(in the rows, 128 means zero)
One turn moves every row onto another: examples first, then more rows asked:
pava: [126 144 134 166 145 130 151 135 142 107 150 129 109 157 136 129 128 149
 130 135 104 120 150 123 143 107]
Sefog: [109 160 158 193 140 109 118 107 134 143 151 133 150 134 188 100 148 108
 122 149 139 110 149 125 148 113]
fol: [117 161 122 168 118 141 164 130 133 106 135 129 118 152 130 127 130 137
 119 145 115 114 168 140 138 108]
zeder: [126 142 142 151 131 130 127 142 153 122 130 136 134 144 158 117 131  99
  86 123 101 123 146 135  98 135]
ter: [124 134 131 149 147 125 116 142 150 115 136 124 139 163 148 113 119  88
 109 133 112 109 133 139 100 121]
bife: [132 145 138 140 162 144 113  97 147 139 138 135 131 110 171  99 136 129
 143 130 175 128 162 131 138 117]
luri: [114 153 157 192 141  97 120 108 126 124 145 127 141 126 173 102 139  91
 121 148 154 101 154 131 132 109]
Dudig: [145 143 138 135 175 116 119  87 154 146 136 134 136 128 164 119 141 142
 143 132 155 126 157 138 124 111]
bofo: [122 160 126 128 106 126 138 114 142  97 125 160 147 144 185 127 164 133
 130 127 142 113 142 137 151 152]
naron: [128 178 156 175 140 100 120  96 127 140 147 120 140 130 176 112 148 108
 109 159 145 112 162 106 133 114]
Dar: [120 125 128 142 140 124 126 138 159 130 135 138 131 152 149 125 126  84
 118 148 108 132 134 127  97 126]
tize: [102 160 108 121 124 136 134 112 135 115 140 167 152 144 179 150 164 116
 124 127 142 100 145 116 152 143]
pizit: [135 168 106 149 155 114 109 133 150 135 106 164 139 147 159 145 128  91
 124 140 135  97 178 111 157 140]
Goguz: [128 169 102 160 139 105 121 137 151 136 109 151 158 150 175 135 131  99
 144 155 127 117 176 136 167 137]
kefu: [101 143 115 129 136 123 132 137 124  99 127 149 137 127 183 130 163 104
 133 129 158  89 144 111 141 156]
Meza: [ 91 163 108 116 121 112 125 130 127 103 125 141 147 144 156 132 160 116
 130 130 149  90 147 130 146 152]
pudo: [139 149 136 149 181 141 120  90 135 126 130 121 143 134 180 101 134 145
 127 141 159 103 172 140 129 126]
fivin: [117 167 105 141 146 107 117 141 157 130 115 159 148 157 161 131 132  88
 133 161 145 129 180 120 161 133]
Gab: [123 150 139 146 143 127 163 149 146 107 139 138 103 156 130 123 149 132
 108 139 130 113 165 125 128  93]
bim: [128 142 120 133 148 130 154 131 125 114 138 121 116 143 128 130 156 131
 119 159 123 123 153 108 141  90]
zudul: [122 131 138 151 173 138 129  95 137 130 138 131 130 135 163 112 126 129
 140 110 162  89 185 138 130 128]

Gab -> pudo
Dar -> luri
Where do these go?
bife -> Meza
pizit -> zeder
zudul -> bofo
kefu -> fol
ter -> Sefog

One turn moves every row onto another: examples first, then more rows asked:
Moto: [ 98 176 161 119 138 102 131 135  91 121 127 140 132 121 148 151 162  98
  92 120 132]
kili: [ 90 153 147 103 126 125 141 119 105 129 147 104 164 107 133 139 175 119
 133 157 130]
bar: [ 76 136 122 138 139 137 120 129 103 157 109 142 144 106 134 113 140 130
 133 178 136]
mivep: [107 136 139 110 107 111 131 134 105 105  90 112 133 121 142 115 156 100
 108 171 103]
vipom: [ 94 143 151 111 105 105 147 152 104 115 134 120 136 128 165 151 166  88
 105 171 125]
teso: [ 84 149 155 114 145 131 141 138  97 151 128  88 159 117 137 135 164 129
 129 160 146]
sesu: [ 90 139 125 163 130 106 142 142 118 114 105 144 137 139 170 146 113 117
 109 158 120]
nupul: [ 91 138 164 128 139 149 150 144 100 120 118 149 149 121 124 123 110  94
 135 151 155]
fimod: [ 89 140 155 139 132 136 128 167  87 134 136 157 156 123 163 130 139 116
 130 180 117]
vofa: [ 85 135 149 139  93 113 153 134 123 139 109 156 120 128 155 116 156 108
 133 162 155]
kala: [ 72 133 157 137 145 125 111 145 101 162 137 110 114 139 151 136 164 118
 125 147 146]
Fezi: [ 90 137 135 142 157 125 136 138  98 129 153 129 118 153 150 130 108 128
 100 142 133]
gogib: [104 124 139 141 116 116 105 132 131 117 130 142 111 133 156 140 164 127
 115 167 148]
luzof: [104 162 144 164 156 116 137 134 107 133 153 135 140 122 117 117 141 140
 138 146 127]
genop: [104 158 166 116 119  91 169 120  97 122 126 115 154 134 145 140 114 115
 106 136 113]
Dudol: [ 99 148 138 168 158 115 137 106 100 129 131 130 146 125 129 102 144 144
 124 154 130]
gugi: [123 138 155 135 124 114 116 133 135 136 123 143 111 139 144 141 169 144
 109 158 129]
zadiv: [ 74 126 139 151 107 111 146 111 123 135 104 130 111 128 134 136 129 121
 138 123 128]
Roram: [ 86 152 130 155 135 133 132 149 112 135 106 113  92 132 125 114 131  97
 110 154 135]
Kov: [ 99 145 156 106 134 112 114 131 100 127 170 111 138 128 135 149 156 106
  98 159 130]
rol: [ 79 147 149 103 108 118 161 141  77 115 102 104 148 128 130 119 129 103
 118 137 144]
rulal: [101 154 139 155 122 127 135 138  84 118 101 140 151 128 122 123 113 150
 137 138 136]
bem: [ 84 153 169 125 160 113 149 127  99 136 123 139 139 133 156 130 152 138
 137 127 164]
bol: [ 84 142 156 124 124 104 165 128 105 111 136 109 144 157 166 131 111 111
 107 138 127]
rokug: [106 147 137 121 129 127 141 156 113 103 101 109 106 122 139 128 152  99
 117 172 101]
Botol: [ 86 161 170 142 115 124 128 165  96 114 101 146 135 128 162 144 150  94
 119 137 153]
tol: [ 87 126 146 149 119 105 150 119  96 150  87 136 114 142 135 125 121 121
 134 131 141]
vubuv: [ 80 145 166 134 129 117 134 115 138 133 139 144 138 146 137 139 126 103
 131 126 161]
nur: [110 169 153 150 141 107 115 146  97 114 104 157 109 140 155 135 141 123
 114 146 107]
Peg: [ 88 148 133 139 119 115 117 136  79 146 119 130 158 120 143 127 123 109
  99 178  94]
rafan: [ 83 141 136 164 117 123 143 115  96 105 101 142 157 116 137 120 120 134
 138 139 131]
Sez: [106 152 129 126 120 114 124 124  89 131 126 108 148 113 129 145 131 125
 107 171  86]
Bet: [ 97 151 149 114 130  87 141 115 102 113 130 122 134 129 155 142 173  92
  99 127 117]
bur: [ 89 148 156  94 107 118 142 108 111 139 124 106 140 123 116  98 138 110
 114 150 138]
dokap: [ 79 137 159  94 114 140 127 114 112 129 135 131 134 123 115 110 132  88
 126 150 138]
ruvit: [ 95 140 159 132  88 122 146 138 141 136 110 157 122 121 142 138 158 120
 139 151 131]
lel: [ 97 148 154 136 127 146 118 144 133 131 112 126 122 128 121 116 147 118
 156 181 127]
vupos: [126 139 177 146 155 112 132 124 108 125 124 155 157 128 144 131 163 135
 123 162 132]
zak: [109 147 163 116 146 120 140 149  83 114 144 106 161 116 122 132 133 110
 123 175 108]
Dazef: [ 75 131 132 107 101 111 132 132  91 144 108 110 116 127 134 129 154  82
 105 156 127]
Fizik: [ 93 166 140 126 135 104 143 136  71 124 132 109 137 128 116 112 116 108
  98 139 111]
Mapag: [117 127 169 151 157 107 122 136 117 116 140 151 144 121 143 152 157 117
 139 158 128]

mivep -> Bet
ruvit -> gugi
Where do these go?
luzof -> rulal
Moto -> teso
sesu -> vubuv
kala -> fimod
zak -> Fizik

